Each run below is a few steps of one of 8 hidden systems, one row a step.
z53, run 1, 11 rows:
-113	-362	-431	279	-46	355	-81	195	220	-225	-112	288	-121	92	-192	-229	-133	67
-47	221	151	-2	-104	159	-423	139	210	188	-216	257	280	-129	-351	364	-179	-68
-303	75	-357	42	145	-120	-175	-198	-166	425	-66	262	-189	-307	57	9	237	-337
-11	-300	-344	-169	199	191	-152	5	-259	-175	-274	-396	-233	13	-282	319	56	-16
294	295	-58	-351	-171	309	330	-188	12	265	-125	-30	200	134	68	438	96	-99
-105	118	-259	205	214	-299	381	-414	111	107	-331	-171	-14	302	158	-219	-77	-164
165	-68	7	-372	-222	-419	179	71	93	-303	-367	-102	-158	28	-402	-124	-69	235
105	-171	201	-38	-111	-158	264	-346	469	14	132	231	299	-303	-48	134	340	156
28	-56	258	220	396	-573	-128	-279	-253	-8	90	-200	98	-220	17	27	-187	155
386	37	-77	-188	-79	-20	94	123	-373	-235	397	50	-362	-216	24	-59	103	336
170	126	91	425	139	346	89	-50	378	-317	410	-185	89	109	177	167	-16	62
z616, run 2:
-151	-154	-491	146	-54	350	76	-126	-582	19	-101	60	205	222	98	-27	-121	176
224	284	-178	-212	-115	631	-117	-85	46	50	-217	67	77	26	-297	0	-223	192
-191	440	-322	122	-64	7	28	-379	218	80	-105	219	250	-168	-206	75	-36	-382
-420	-86	-61	-198	59	-213	-149	-310	-173	-130	-390	-42	-263	-159	-334	226	-192	-127
302	-430	-66	-489	56	-46	158	-216	17	-2	2	186	-31	-431	-177	184	-61	-245
219	-252	-71	220	248	-150	278	-365	-133	63	-35	78	210	50	166	510	-312	81
495	211	-116	18	211	-144	110	-57	-4	109	-242	88	-427	78	-74	34	-343	333
291	185	-289	229	-46	-250	203	54	483	-310	68	87	-130	-54	-231	224	156	-21
-122	125	466	140	185	-436	-205	-1	318	-100	-8	-238	-198	-87	-93	395	36	11
109	-204	161	-208	159	-483	65	173	-85	86	245	-58	-395	-232	233	-125	240	-251
103	-460	125	106	29	25	266	246	-99	-261	234	-270	-48	308	336	195	116	138
z483, run 3 (11 x 18):
-109	34	-76	180	-5	-100	160	-394	-323	38	34	245	-52	-17	125	615	-175	233
506	48	-167	-179	389	128	-35	-183	144	75	-140	-150	-405	-185	-177	-199	-191	29
241	147	-192	172	-135	-383	318	161	230	-262	93	56	99	111	-35	525	14	-199
-235	60	357	46	202	-219	-110	-254	323	155	-249	29	-577	-40	32	42	-110	151
322	-408	-28	-147	183	-467	59	378	57	-46	65	-202	61	-171	-52	-138	196	-309
-118	-216	345	213	-106	-158	133	6	-101	34	89	95	-56	211	287	453	76	502
443	53	217	-37	354	67	-150	71	91	353	-10	-229	-53	-60	92	-469	15	191
95	282	-170	277	-271	-259	189	401	-160	-206	237	-69	203	250	135	93	294	90
-340	243	409	8	-48	305	-271	-36	231	38	-36	-137	-374	89	26	-185	156	319
-20	-59	40	-143	-27	-50	-102	340	-42	-43	225	-279	334	-94	77	-310	213	-580
-550	-137	183	79	-295	164	112	-67	-376	-104	93	102	-33	302	331	95	-68	208
z920, run 4 (11 x 18):
226	55	-183	311	383	293	180	-173	32	218	106	65	-244	148	409	236	-222	-121
384	261	-233	54	6	-214	211	416	93	46	-250	12	-220	393	68	85	-270	-251
-107	64	43	70	-291	-207	236	172	605	68	-139	291	-282	139	55	27	303	-8
-154	-257	193	85	218	-481	-236	74	352	316	-322	-76	103	-123	-150	-47	256	-131
41	-347	89	-283	-85	-312	-92	146	-407	270	-3	59	111	-222	-10	219	446	209
226	-145	-88	92	214	345	0	-176	-171	208	105	-309	150	8	122	19	431	453
333	561	58	-62	-54	31	56	78	-243	34	17	-406	373	238	6	-14	-19	99
-208	543	80	-67	-293	-28	231	-176	30	-254	190	-174	-252	125	107	-361	184	99
-308	-102	293	-138	23	-67	-72	-56	272	-440	-13	-454	-34	23	-145	-348	-81	-278
-311	-401	463	-294	-227	-96	39	-40	-183	-146	195	172	173	-133	122	-74	-261	-102
-37	-514	-63	216	224	229	-62	-121	-230	-23	143	181	-4	-69	181	-363	-296	252
z920, run 5 (11 x 18):
524	185	387	135	178	-180	33	153	239	-97	275	-91	-157	17	100	-31	-107	362
184	216	233	262	-3	-357	-29	382	204	-149	473	-15	-5	-92	177	-173	149	-116
-207	-49	459	227	57	-195	-306	424	64	-124	301	-148	-281	45	204	48	105	86
-37	-212	365	-64	67	172	-303	517	-55	215	330	-71	-52	-23	342	-183	184	-181
-251	-162	73	268	-76	201	-124	427	-324	177	162	-44	129	369	427	-123	98	26
-114	110	41	-7	-156	456	-260	440	-117	240	-149	-12	-62	361	149	-348	33	206
-357	200	-189	45	-356	292	-140	272	-17	96	-94	45	315	200	-36	-411	249	-145
-666	100	-21	-39	-224	222	-315	-76	-145	40	-323	-45	50	105	-213	-122	73	73
-313	-114	-188	-412	-128	390	-175	-225	-265	94	-163	4	154	-221	-226	-216	55	-226
-275	-156	-338	-82	-121	346	146	-442	-372	-138	-158	-12	293	74	-103	126	-165	-33
108	151	-236	-224	7	362	145	-480	-105	-30	-311	91	-21	13	-200	-33	-475	79
z483, run 6:
299	-200	464	36	156	61	-156	243	156	157	249	36	-69	-102	163	501	73	215
250	184	99	302	359	-127	-33	189	-75	426	120	-141	-121	173	435	-64	-19	-81
134	153	-118	72	-144	-53	119	542	-99	-68	-76	-164	-407	468	184	-105	142	183
-77	55	379	-28	-223	195	-44	326	565	124	-74	-126	23	237	71	-84	377	73
-409	45	231	65	-60	-266	-141	154	-72	314	-94	-189	350	168	192	-311	239	-264
-292	-261	-5	-254	-277	105	21	93	-528	-12	4	-89	10	111	120	-369	252	280
104	-113	136	-123	-156	609	9	-73	-5	-54	136	-199	542	60	-24	-157	155	257
-142	596	-42	96	-148	147	-6	-264	-246	53	115	-21	474	70	48	-200	-183	-93
-304	253	-403	-61	-217	256	-1	-171	-166	-370	57	77	-248	-79	-206	-407	-36	-57
-233	-162	5	-126	-171	342	-96	-87	242	-468	67	1	206	-156	-357	155	-155	-282
-328	-79	89	-53	70	-6	-64	-351	-120	117	51	346	159	-271	66	143	-452	-452
z838, run 7, 11 rows:
7	400	-299	395	-156	-65	246	157	132	248	-120	330	-61	398	273	-120	-90	-36
-259	82	-197	147	-64	-64	-185	230	288	-93	-474	-143	-228	250	-331	-150	149	57
-175	-17	142	-334	-289	-57	-206	169	111	209	-164	39	343	-218	-274	195	473	-144
-308	-261	147	-6	238	-60	-104	-376	-290	416	-6	-117	47	-167	221	161	310	71
398	-191	-193	-296	171	109	179	-53	-523	75	-59	-344	-18	90	104	-178	-11	168
279	339	-188	96	-215	210	491	-288	73	-192	176	-62	207	224	144	-33	65	235
-176	497	86	168	80	-200	12	-319	312	-234	-171	-209	-37	65	-199	-349	-260	-29
-251	-63	21	-328	-306	-365	9	21	20	-387	40	135	-38	-351	-333	-192	29	-286
-240	-541	328	-31	71	154	-131	-222	74	-205	233	109	86	-345	-59	341	-11	61
357	-240	153	-10	317	38	-148	17	-309	279	163	171	99	-190	190	-14	-472	-14
260	26	-453	351	2	67	229	176	-145	-109	211	352	-307	170	253	3	-161	155
z838, run 8 (11 x 18):
139	274	102	267	106	-310	160	-320	268	145	-192	22	-124	84	6	-201	43	513
173	144	-130	2	-14	-581	-68	168	38	-254	1	-203	19	-200	-361	-317	267	76
-142	63	401	-72	-201	-109	-94	-46	35	-324	407	-145	7	-314	-105	304	388	212
28	-136	479	-71	372	45	-179	-107	-57	60	390	-309	-33	-236	254	-211	-63	-188
39	-194	-4	1	-107	-39	289	217	-429	-254	391	26	-34	224	420	-172	-271	-112
-25	-32	140	264	-125	473	102	106	346	-274	102	84	-104	364	172	-246	-287	261
-163	199	34	269	-148	-101	-246	325	236	34	-76	253	345	80	-107	-402	-267	-200
-576	-111	-101	132	-253	-53	-382	247	-152	-3	-69	367	-230	-121	-155	28	127	73
-26	-363	-35	-83	157	530	-496	197	-96	238	-42	-64	118	-236	-209	108	216	7
99	170	-221	32	20	261	-42	34	-536	449	117	71	287	33	280	297	38	-155
-4	244	-395	29	135	388	155	-205	-168	158	-227	-180	-446	332	186	-111	0	4
z542, run 9, 11 rows:
-409	-208	-39	4	144	245	110	-238	-114	53	203	-72	-327	5	429	108	142	-362
-33	-304	64	-96	123	297	-36	234	-245	-61	-258	-313	83	408	108	-69	-476	-151
40	-26	-197	-56	-348	164	386	32	102	212	-178	510	222	270	208	-164	-197	-83
-229	-51	-259	448	124	-307	-99	-186	234	4	-410	78	188	41	-276	-261	-57	151
82	82	-62	-324	-256	-154	-324	173	-146	74	-170	245	112	-375	-504	82	212	181
-85	-70	-169	79	195	132	-17	-469	-18	92	175	-17	-31	-388	-9	427	469	40
264	162	-3	-138	347	137	-167	-34	-446	-14	20	-516	-94	28	-60	260	-234	-68
267	214	-219	-265	-209	243	545	-43	-55	-121	140	61	-289	259	311	51	-100	-177
-96	47	98	227	122	-167	265	-154	516	-289	-269	-286	-2	366	-21	-127	-271	-171
-9	-8	337	-390	-310	-523	64	193	116	-6	-174	269	42	-100	-178	-201	-201	-94
-175	-557	69	155	61	-318	109	-252	162	-6	95	253	-9	-304	48	7	321	248
z616, run 10 (11 x 18):
-221	159	-226	77	97	-257	42	-418	41	453	-246	282	-219	-198	57	-250	222	-21
40	-332	-408	-185	16	-113	13	46	-196	-345	-280	-356	43	-4	-431	122	149	-15
282	58	399	-356	-84	129	127	-319	112	119	147	32	196	-263	-21	430	116	177
63	131	-213	288	405	-281	254	-509	-164	91	25	-178	-47	4	239	-230	-129	-142
208	87	-86	-286	-226	-147	210	177	-188	-497	-119	-162	-301	191	-254	74	-261	242
154	22	339	67	9	88	132	-223	684	-205	328	173	50	-271	-15	35	1	4
-175	84	118	375	294	-639	-168	59	-216	-52	26	-133	65	20	78	-47	-313	-209
65	-258	15	-241	-226	-51	-8	364	-188	-216	164	262	-558	-98	-3	-51	42	286
200	-260	53	370	248	370	-80	168	357	-94	362	-69	272	-23	143	148	80	-108
-51	464	230	193	-10	-200	-187	332	-281	379	-24	24	-65	274	299	100	-176	2
-171	-84	-350	-29	-137	233	61	217	174	-31	-66	131	-553	93	57	-363	363	-37
z542, run 11 (11 x 18):
-218	-229	536	-209	83	-149	57	-279	143	94	-242	-338	-70	91	77	336	42	96
412	-285	146	-335	165	-219	234	-22	-278	271	70	-90	195	-90	242	-261	-53	-54
172	-117	-120	350	-122	-118	360	-33	-129	-282	147	27	184	305	179	14	-8	535
374	401	232	129	3	100	-159	80	419	-19	51	20	78	-55	-198	-306	-107	345
-159	356	-33	157	-156	-407	-72	113	48	-189	407	173	-10	-323	-38	-103	314	-263
-414	-156	407	-25	55	132	-333	41	-30	-242	172	-237	-453	-104	8	130	142	167
107	-284	250	-276	89	419	-77	207	-85	142	312	-91	145	-94	292	-40	-31	-423
-268	-83	-62	414	-27	87	193	14	-299	42	74	98	95	455	491	8	-330	-20
62	-19	-155	46	-64	282	-125	292	154	72	-315	172	-71	261	-121	-563	-264	197
-244	75	-258	178	-348	-106	-51	162	286	1	-90	386	424	-106	-238	-20	266	-232
-442	61	95	65	99	-75	-466	-257	-93	253	-277	32	-95	-234	-263	167	132	188
z53, run 12 (11 x 18):
64	95	-94	26	279	-142	-126	327	-74	93	189	-195	-159	-62	210	-197	8	-679
-292	-286	82	-87	-274	169	87	366	-127	-245	-35	-18	-349	388	179	338	8	17
252	-164	240	-126	87	401	-4	160	346	507	-186	0	188	198	246	-138	-1	-82
-176	-48	-313	312	-147	-433	26	302	-261	162	-252	183	314	267	71	-120	-9	-108
-151	-127	-23	-100	-162	228	-251	21	45	140	-316	111	-232	-15	-251	-179	293	609
123	122	-145	26	52	102	-209	-48	75	138	73	-163	661	-295	-261	-14	383	-168
-523	299	-18	28	-115	-154	-47	-370	-519	-28	-2	-179	-34	1	36	147	80	104
195	-43	-101	-451	78	412	117	-248	-82	-173	47	-357	-173	-119	-110	-421	42	-22
-40	77	-57	-10	-267	21	396	-144	30	-421	119	-39	497	185	9	222	-278	-256
-181	67	301	-99	10	-121	156	-426	130	88	-150	255	-257	19	135	-328	-467	112
300	-391	-282	-31	68	-237	9	174	120	-285	61	262	62	-305	-273	-263	-208	-196
z927, run 13:
-36	165	45	335	79	-39	-155	66	-151	479	-178	409	-66	170	200	64	-370	216
117	36	-556	101	-22	53	-154	431	-32	146	-220	137	-237	58	-139	-355	271	13
-134	157	-108	113	-176	176	-137	124	319	9	-151	-49	192	51	-231	573	415	-30
-151	214	280	-269	226	-58	-260	-188	-37	513	-217	-213	-69	-147	32	82	116	-319
-139	-313	-268	-301	-22	-72	336	-89	-452	-12	-46	-295	-117	126	206	-62	310	-193
207	-61	121	-227	-186	420	422	-301	139	-70	-135	-170	154	307	77	193	-49	337
177	419	29	-11	15	-227	218	-322	49	156	-34	-7	403	-4	47	-483	-192	-82
-264	59	-190	57	-231	-468	119	-147	-130	-472	-84	-2	-134	-40	-290	-262	35	287
187	-222	235	-211	30	151	-174	-68	357	-326	116	-62	76	-417	-454	2	34	167
8	-39	133	202	270	-243	-134	-180	-238	-31	430	75	251	-416	97	245	-210	-274
29	-113	-71	71	147	109	-12	78	-389	-184	177	47	-670	66	194	30	-346	190
z801, run 14 (11 x 18):
-50	227	131	-358	-221	579	-62	-25	295	-94	42	17	-5	-72	-145	250	-67	-317
-385	-86	-114	10	123	-141	137	-283	-9	206	-184	55	98	52	212	31	-180	-679
-54	-421	-173	-318	-104	-62	133	94	-281	-102	-448	83	-356	214	-131	71	-339	125
387	-330	-197	-50	-51	238	249	-105	387	95	-131	337	355	-84	-122	55	5	117
41	239	-118	386	196	-471	-84	-247	-34	259	-292	131	286	-13	-154	141	-158	180
248	268	-276	-181	-11	-205	-59	-14	-121	-93	-35	114	-482	-342	-331	-102	182	227
119	-9	-37	119	143	31	76	-214	379	-296	246	-255	52	-236	-133	408	379	-132
22	259	493	-203	148	-300	58	-176	-121	172	55	-197	-141	-40	230	414	-186	-154
199	-224	-116	-177	31	-205	448	89	-76	-97	162	-48	-431	124	364	-282	15	-184
172	-292	280	183	-95	-30	214	223	387	-355	-21	-174	194	398	48	117	-143	271
105	167	444	30	-118	-281	-114	145	177	336	66	348	265	-99	113	-364	-119	102
z801, run 15, 11 rows:
111	325	-334	214	-267	66	95	81	-218	-138	329	498	-143	-68	70	133	-37	205
-6	211	-52	388	343	259	-242	-87	480	-213	37	-147	-278	-27	-140	7	-200	-109
-65	271	110	-209	-167	-255	-160	350	-17	-13	54	123	-31	-121	-87	376	-124	-565
-330	-377	22	22	79	21	161	-118	242	141	-80	211	-556	36	252	84	153	-186
359	-459	80	-152	232	-8	-37	368	2	184	-333	-247	114	210	-32	199	-175	-100
153	72	-85	43	-308	-141	301	110	28	433	-104	453	176	197	243	96	237	259
95	101	-143	292	286	-133	-121	-101	238	158	-345	-268	-77	117	-136	-425	162	323
119	300	34	-281	-316	-221	-119	217	-82	-121	13	-153	279	-194	-376	84	416	83
-342	52	219	10	84	56	46	-567	136	60	206	-154	-98	-247	145	-31	437	79
141	-104	127	-297	227	-48	-20	-18	-516	-148	86	-591	29	9	44	-39	-185	-159
30	-20	26	-146	-420	228	512	-76	-144	-246	343	196	64	211	356	9	-42	121
z927, run 16, 11 rows:
72	3	319	-246	13	-157	-10	44	68	173	-399	-397	-80	214	-111	429	173	233
183	63	80	-358	7	-64	243	-226	-10	398	136	-97	112	-202	238	-263	495	-125
-121	-46	14	209	57	-156	317	-288	-204	-222	-57	-479	137	341	131	47	104	366
377	308	338	-401	-215	101	121	-31	-1	-112	131	-139	65	-61	-83	-334	9	353
-247	81	-4	358	-13	-181	78	-300	83	-360	375	-76	340	-164	32	-370	145	-59
-112	-46	375	-76	-50	-91	-253	113	-211	-482	74	-178	-88	-55	-252	-21	-382	351
43	-208	63	-48	-28	294	-159	67	-3	-156	533	291	91	-452	60	-291	-13	-200
-261	-174	-14	540	162	118	-205	70	-206	-236	153	73	67	164	115	265	-474	45
193	137	-21	-162	-121	322	-256	484	-91	144	30	390	-325	-24	16	-153	-338	-62
-316	-115	-421	448	-42	186	-26	197	265	9	-8	283	81	107	95	21	120	-406
-145	24	132	-88	-40	28	-298	292	41	270	-520	56	-125	221	-180	405	-233	-25

Which system made each run below?
run 17, 2 rows:
0	-241	-62	-40	280	-129	-344	-40	-21	329	-55	31	-243	-453	-143	248	436	-2
399	-134	-82	-132	247	-17	1	119	-415	157	112	-330	39	-38	122	478	201	-41
 -> z838
run 18:
-222	25	731	-76	-27	-46	-84	-236	70	192	257	-15	102	-147	265	-166	25	168
56	-127	-102	191	177	-111	4	96	-388	-162	302	-272	177	35	215	-559	-30	-48
 -> z483
run 19 (2 x 18):
199	-480	284	-32	362	2	-57	-232	421	227	-234	45	51	-188	-86	-70	-186	117
358	8	-166	170	57	-636	89	140	-326	175	21	172	363	-57	19	120	-100	29
 -> z483
run 20:
450	196	84	28	107	370	80	44	11	-121	550	-224	213	-82	198	-26	138	-33
-100	484	229	353	38	-155	52	87	-87	-201	222	-250	-59	338	293	17	-312	-36
 -> z920
run 21 (2 x 18):
-89	-83	-376	66	277	-127	34	-502	-51	198	-440	55	-75	-94	-190	351	-114	-117
433	29	-354	-365	28	-123	183	-176	-144	23	-315	63	-213	-146	-316	335	-137	43
 -> z801
run 22:
-254	447	43	334	-94	41	22	-180	-109	167	-91	-253	315	342	143	42	219	268
-82	363	-11	-429	-182	97	-86	12	-163	-37	-65	-292	-172	-74	-169	-535	220	-57
 -> z483
run 23, 2 rows:
47	34	-87	33	-281	295	393	31	388	-114	41	302	-109	275	211	406	-46	-107
-55	-8	136	187	273	-167	-118	5	469	295	-484	-30	-10	198	-70	-30	-355	-227
 -> z838
run 24, 2 rows:
245	381	-304	145	-174	120	51	73	-47	180	-48	452	-297	58	-5	275	-8	373
122	278	-333	276	324	37	-201	41	426	63	-174	-225	-129	-91	-271	10	234	-225
 -> z838
run 25:
374	371	-131	-91	-133	280	45	-189	-54	-98	213	114	499	-232	-202	-71	-179	20
-226	506	-157	338	26	-113	4	-386	-78	-391	169	-7	-177	-70	-104	56	-247	53
 -> z920
run 26 (2 x 18):
-152	167	-198	-216	-256	415	-137	100	-150	195	-168	-214	194	87	-138	-164	550	81
-370	196	-47	-173	-93	354	-19	-377	-123	177	-192	-355	291	65	-47	-67	302	-55
 -> z801
run 27:
230	-482	-254	-449	6	252	335	-303	16	16	-282	-21	-7	-40	-114	10	27	-9
264	15	-132	123	77	-219	289	-323	-7	-41	-212	-37	511	92	-119	365	-303	8
 -> z542
run 28:
111	254	141	-175	191	-371	66	-604	-220	127	5	-48	-13	-357	-76	-176	-115	143
167	-95	-376	-36	23	-230	292	-262	-286	-575	191	-95	-159	-168	-192	-78	-126	72
 -> z616
run 29 (2 x 18):
292	-38	338	71	-2	266	-230	444	184	-88	59	-174	142	177	-97	469	-55	196
-58	425	112	186	-25	-77	12	127	-5	541	151	188	16	100	479	-83	221	-201
 -> z53
